128 stands for zero in the data rows.
Here are some points, each followed by its number:
[104 125  84  51 218 236  69 109 200  25 218 156 150 100  49  90  32 126
 105 143 112 101 105 122] 0
[  0  55   0   0 255 255   0  72 255  46 170 127 178  43 135  97 142 151
 132  96 207 243 255 168] 1
[ 65 109 127   0 162 123  96 118 128  15 159 154 157 104 125  80  31 125
 143 140 123 110 102 131] 2
[123  78 134 106  94 141  84 137 119  86 188 157 116 146 185 183 138 129
 128 143 123 112 121 134] 3
[104 102 121 160  69 110 161 108 129  65 175 173 108 161 194 172 144 126
  99 134 112 115 129 109] 4
[103  97 112 126  69 115 124 115 128  86 177 179 110 168 200 176 176 126
  94 135 113 114 127 110] 5
[115 162 108  98 141  96 128 114 140 106  77  79 203  95 142 136 104 123
 124 130 112 114 109 118] 6
[132  99 146 208  12 137 146  91 143  61 156 145  92 156 121 179 115 127
  97 135 112 114 126 106] 7
[117  95 118 118  72 121 116 123 120  76 192 165 111 173 193 187 142 128
  95 138 116 117 128 132] 8
[ 95 158 116  80 129 177 118 116 166 104 106 112 150 118 159 146 156 123
  93 135 108 110 120 109] 9
[111 169 117  83 139 150 123 136 159 101  87 108 176  98 156 135 144 125
 104 135 106 109 120 105] 10
[113  70 137 107  96 139  85 116 117  79 190 154 119 159 179 175 142 129
 123 141 124 114 122 131] 11
[108  86 126 110  84 126 107 130 124  73 186 157 117 164 195 181 146 129
 115 140 119 115 129 131] 12
[ 73   0 162  90 113 186  32 151 154 114 134  75 183 134 118 120  97 126
  70 159  97  87 115 114] 13
[ 74 125 135   0 152 133  93 120 137  55 138 126 170 119 143 102  66 128
 135 135 123 113 106 128] 14
[118 161 166 149 133 120 176 128 122 130 122 118 113 135 148 163 130 122
  90 155  85  73  88  99] 15
[102 109 138 128 107 109 137 109 131  80 191 183  98 160 196 173 156 125
  88 144 104 100 118 105] 16
[ 25 122  65  47 192 234  55  69 212  89 130  99 157 100 152 104 116 125
 121 132 117 114 109 124] 17
Which three points above are nearest to each new point, looking only along the 8 directions in which the numbered points spread most? Their numbers follow each, nearest first.
[156 111 126 183 131 109 108 120 118 208 115 124  79 129  91  88 125 146
 108 115 178 206 255 151] 10 6 4
[127 179 103 103 148  77 145 117 131  98  62  91 221  90 146 127  97 125
 131 129 114 114 110 116] 6 10 9
[156 110 113 187 132 107 106 117 116 209 113 120  80 132  97  89 123 148
  97 116 179 208 255 157] 10 6 9
[113 156 191 166 118 112 195 103 123 141  95 122 102 122 142 159 140 123
  88 137 101 105 123 103] 15 4 10
[128  80 145 125 208 104 156 182 131 152 142 191 157 149 117 179 154 115
 201 116 114  97  26 126] 15 3 10
[140  79 134 140  78 141 131  96  92 219  82 113  45  98 113  71 158 135
 139 121 155 163 177 148] 9 10 6
[137  74 138 139  66 145 135  83  92 217  78 124  37  94 111  66 159 134
 134 119 156 164 176 144] 9 4 10
[143 113 133 205 155  90  91 110 113 206 133 116  90 163  77  90 108 129
 163 120 143 143 129 141] 15 10 9
[174 122 145 134 118 145 140  90 100 163 141 128  77  93  42  68  73 144
 111 115 178 200 247 151] 6 10 7
[157  86 148 173 134 128 213 198 110  78 105 192 183 119  86 166 155 116
 202 118 115  99  33 127] 15 6 10
[148  78 131 138  71 145 130  90  99 204  87 115  42 111 119  75 153 148
 101 115 179 205 255 154] 4 5 12
[159 151 167 182  69 145 172 166 121  55 120 154 155 113 106 134 123 114
 193 117 116  98  31 127] 15 7 6
[142 116 126 216 164  82  83 114 102 205 140 131  93 156  81  88 103 130
 169 121 142 142 130 144] 15 10 9
[147  80 143 137  71 147 135 110  99 202  86 119  43  99 116  74 154 145
 102 116 179 204 255 152] 4 12 5
[183 146 147 120 145 154 129 139 118 106 177 146  97 123  37  80  43 117
 189 117 120 105  45 127] 14 2 0
[156 112 131 186 132 109 108 112 117 210 120 116  81 142  94  86 123 148
 106 116 178 207 255 154] 10 4 6
[131  82 136 118  90 135 119 103 114 200  90 119  47  86 138  77 152 144
 107 116 175 197 239 151] 9 10 12
[ 15 193  47 169 182   0 162 142  89  73 122  32 226 184 101 177 113 133
 139 135 143 136 143 158] 6 10 9
[156 114 134 200 144  98  97 114 110 212 132 129  85 136  87  87 114 147
  97 114 181 208 255 151] 4 10 6
[152 118 129 233 167  79  82  98 100 216 141 126  89 157  70  81  97 147
  97 115 181 211 255 151] 4 7 10
[142 114 131 205 155  90  92  97 105 204 136 126  92 156  76  90 109 129
 158 119 143 142 130 139] 15 10 9
[104  86 136 120 181 123 126 167 155 177 117 174 142 156 122 181 179 116
 190 119 112  91  27 127] 9 15 10
